One turn sends every row of this set to another row. A few are shown first. Where does it send the rows asked after them?
Z_389: [ 0.22  1.47  1.83  1.70 -0.98 -0.24  2.12  0.65 -1.10 -0.10 -0.69 -0.13]
Z_356: [-2.32 -0.29  0.86 -1.80 -3.66 -0.20  0.80  0.55  1.21  1.48  2.00 -0.72]
Z_639: [ 1.87  0.91  1.63  0.92  0.77  0.25  0.78  1.12  0.61  0.61  0.29 -0.47]
Z_497: [ 2.55  0.93  2.10  0.16 -0.51  0.02 -0.25  1.05  1.69  0.78 -1.08 -0.83]
Z_19: [-1.49  1.19  0.11 -1.68 -1.40 -0.70 -0.83  0.20  3.13 -2.29 -1.95 -0.40]
Z_772: [-0.68 -0.73  2.01 -0.47  1.51 -0.28  2.17  0.31  0.63  1.92 -2.09 -0.64]
Z_11: [-2.72  0.86  0.46  1.64 -1.43 -0.82  1.06  0.68 -0.94 -1.88  0.17 -0.06]
Z_473: [-1.97  0.73  3.94 -0.05  1.78 -0.25  1.07  0.31  1.61  1.38  0.19 -1.07]
Z_841: [-0.92 -1.82  1.81  2.17 -0.30  1.44  1.39  0.47  1.67  1.87 -0.87 -0.12]
Z_803: [-0.24  1.07  2.13 -0.88  0.90 -1.33  2.40  0.56 -0.20  0.84 -2.38 -0.84]
Z_869: [-0.05 -0.08  2.43 -1.32  0.41 -1.00  1.61  0.38  1.20  1.75 -3.54 -1.11]
Z_846: [-3.09  0.65 -0.59 -1.32 -0.35 -0.33 -0.13 -0.17  0.83  0.79  2.31 -1.01]
Z_514: [-3.00  0.10 -0.01  0.85 -3.26  0.14  0.16  0.03  4.06  0.25 -1.57 -0.15]
Z_403: [-2.96 -0.95 -0.18 -0.78  0.42  0.58 -0.11 -0.04  3.66 -1.25 -0.86 -0.05]
Z_662: [-2.11 -0.24  0.81 -1.69 -3.80 -0.39  0.28  0.64  1.50  1.63  1.88 -0.78]
Z_573: [-2.56  2.62 -0.37  0.74 -3.42 -0.94  1.15  0.20  2.11 -1.24 -1.00 -0.12]
Z_72: [-1.40  1.12  4.59 -0.89  0.51 -0.59 -0.12  0.08  2.67  1.67 -1.29 -1.26]
Z_825: [-1.25  2.42  4.22 -0.79  0.75 -1.16  0.62  0.62  0.90  0.51 -0.54 -1.12]
Z_179: [-3.50 -2.29  0.95  1.60 -1.10  0.80 -0.18  0.29  2.16  0.25 -1.00 -0.39]
Z_160: [ 0.88  0.43  2.61  0.66 -2.71 -0.24  0.38  0.42  1.84  1.16 -3.10 -0.93]
Z_862: [-2.63  1.21 -0.50 -0.75  0.31 -0.38  0.67  0.30  1.52 -2.79  0.22  0.20]
Z_257: [ 1.36 -0.59  1.80  0.98  0.85  1.10  0.15  0.93  2.37  1.42 -0.34 -0.37]
Z_232: [-2.50 -0.56  0.11 -2.15 -1.56 -0.26 -1.64 -0.33  3.14  1.69  0.47 -1.31]
Z_255: [-3.64  0.82 -0.66  1.96 -1.88  0.10  1.71  0.44  2.28 -0.46  0.47  0.46]
Z_55: [-2.11  0.16  0.79 -1.74 -3.90 -0.70  0.68  0.93  1.23  1.23  1.82 -0.76]
Z_782: [-1.69  0.61  1.58  0.14 -3.70 -0.65 -1.19  0.41  1.48 -1.23 -2.83 -0.79]
Z_521: [-1.69  2.08  0.08 -2.48 -2.41 -1.53 -1.28 -0.04  1.16  0.06  0.41 -1.48]

Z_179 turns into Z_11
Z_772 turns into Z_803
Z_72 turns into Z_473
Now find these:
Z_160 turns into Z_841
Z_639 turns into Z_497
Z_232 turns into Z_846
Z_514 turns into Z_255
Z_862 turns into Z_19

